The rows below come in pairs that one turn or mirror swaps. Which row does each named row swap with?
Q_356: [254, -80, 164, 24, 405, -177, -53, 341, -57, 204, 25, -72, 47, -8, 15, 226, -166]
Q_208: [300, -90, -48, 112, 145, -126, 73, -254, 156, -63, -26, 207, 197, -44, -370, -6, 9]
Q_350: [201, -13, 1, -36, -6, -66, 28, 188, 12, -10, -100, 190, 142, -235, 360, 42, 93]
Q_63: [92, -42, 19, 91, 105, -90, 118, -171, 139, 74, -61, 259, 68, 264, 331, 306, 282]
Q_719: [230, -44, 27, 78, 120, -207, 47, -106, 62, -74, 30, 323, 63, 185, 301, -154, -185]
Q_442: [58, 31, 27, 22, 246, -43, 27, 206, -27, 82, -257, -129, 88, -180, -299, 150, 118]
Q_495: [-39, -50, 99, 220, 327, -453, 137, 22, 209, 4, 161, 198, 83, 98, 17, 334, -13]
Q_845: [433, 53, -202, -88, 285, 105, -95, 55, -82, 153, 133, 197, -100, 146, 24, 38, 44]
Q_842: [29, -108, 269, 17, -257, -174, 208, 86, 38, 66, -241, -8, 133, 93, -95, 103, -129]
Q_364: [-71, -174, 10, 43, 128, 17, 208, 54, 127, 204, -257, 304, -77, 156, -278, 238, -98]
Q_230: [-123, 81, -20, 26, 11, -304, 219, -7, -19, 294, 6, 300, -5, 319, -119, 228, -1]
Q_354: [219, 4, 3, -303, -56, 10, 138, 42, -60, 114, -107, 108, -62, 374, -202, 65, 3]
Q_192: [191, 20, 49, 118, 241, -180, 65, 34, 69, 12, 189, 62, 60, 462, -370, 44, 93]
Q_706: [367, 216, -243, 117, -118, 143, 190, 95, 63, 237, -52, 63, -88, -29, 38, 41, -91]
Q_105: [210, -73, -28, 55, -149, -59, -22, 225, 88, 36, 100, -75, 297, 28, 252, 155, -231]
Q_804: [107, -22, -64, 107, 13, -149, 40, 238, 83, 88, 44, -72, 35, 405, -250, 373, 295]
Q_451: [413, -142, -299, 192, -30, 165, -6, 37, 209, -16, 44, 154, 133, 149, 122, -29, 27]
Q_218: [176, -137, 87, 30, 242, -153, 59, 89, 111, 39, -28, -295, 12, -122, -362, 9, 38]
Q_571: [110, -171, -97, -103, 106, 4, 138, -160, 209, -76, -109, -36, 112, 58, -70, 75, 402]
Q_595: [146, -32, 85, 115, 211, -169, 49, 69, 121, -58, 138, -43, 112, -116, -194, 576, -58]
Q_895: [148, -15, -126, 121, 98, -48, 10, 290, 27, 75, 92, 324, 17, -178, 37, -109, -258]
Q_603: [60, 143, 97, 238, -90, 92, 157, 21, 99, -91, -25, 81, -167, -78, 4, 71, -305]
Q_342: [218, -100, -320, 58, 133, -109, 134, -50, 191, 173, 131, 153, 86, -231, -124, -96, 149]
Q_566: [118, -78, 82, 61, 60, -144, 3, -104, 109, -52, 93, -16, 33, 408, -352, 316, 175]
Q_439: [175, -36, -118, -109, 31, -169, 67, 74, 158, 121, -10, 149, 140, -232, 328, 183, 270]
Q_501: [156, -2, 254, 252, 115, -211, 79, 0, 110, -31, -105, 10, 164, -39, 326, -41, -112]
Q_993: [201, 139, 149, -85, 421, -391, 88, 96, 14, 42, 107, 27, -190, 188, 43, 177, 47]
Q_53: [84, -248, -107, -6, 487, -154, -89, 244, 21, 125, 75, 199, 78, 87, 118, 265, 53]
Q_543: [311, 84, 229, -12, -55, -272, 336, -69, 195, 45, -246, -6, 72, 63, -113, 86, -153]
Q_368: [10, 36, 41, 170, 338, -163, 17, 121, 176, 19, 174, -298, -74, 225, 89, 104, -105]
Q_777: [109, 196, -75, 217, 185, -232, 162, -98, 63, 150, 11, -70, 103, 176, -63, 475, 249]
Q_414: [122, 274, 30, -128, 238, -315, 52, 41, -80, 159, 120, 106, -215, 186, 81, 41, 16]
Q_833: [366, 5, -153, 170, -220, 40, 150, 100, 255, -25, -5, 8, -59, 178, -64, -145, 114]
Q_263: [92, 165, -95, 49, 266, -14, 2, 20, -193, -18, 3, -78, -75, 180, -24, 179, -353]
Q_831: [227, -189, -93, 55, -214, 283, 44, 83, 226, 20, -58, 111, -72, 81, -129, -8, 46]
Q_109: [155, -258, -44, 146, -132, 169, 166, 220, 305, 69, -76, 222, 181, 87, 15, 15, 121]
Q_91: [78, -52, -96, 172, 228, -92, 0, 55, 58, 83, 69, 85, -15, 595, -49, 363, 83]
Q_211: [171, -166, -136, 109, 136, -63, 167, -88, 224, -71, -84, -68, 167, -101, 282, 381, -142]

Q_571 is swapped with Q_354
Q_368 is swapped with Q_105
Q_833 is swapped with Q_804
Q_230 is swapped with Q_342
Q_109 is swapped with Q_192
Q_350 is swapped with Q_993

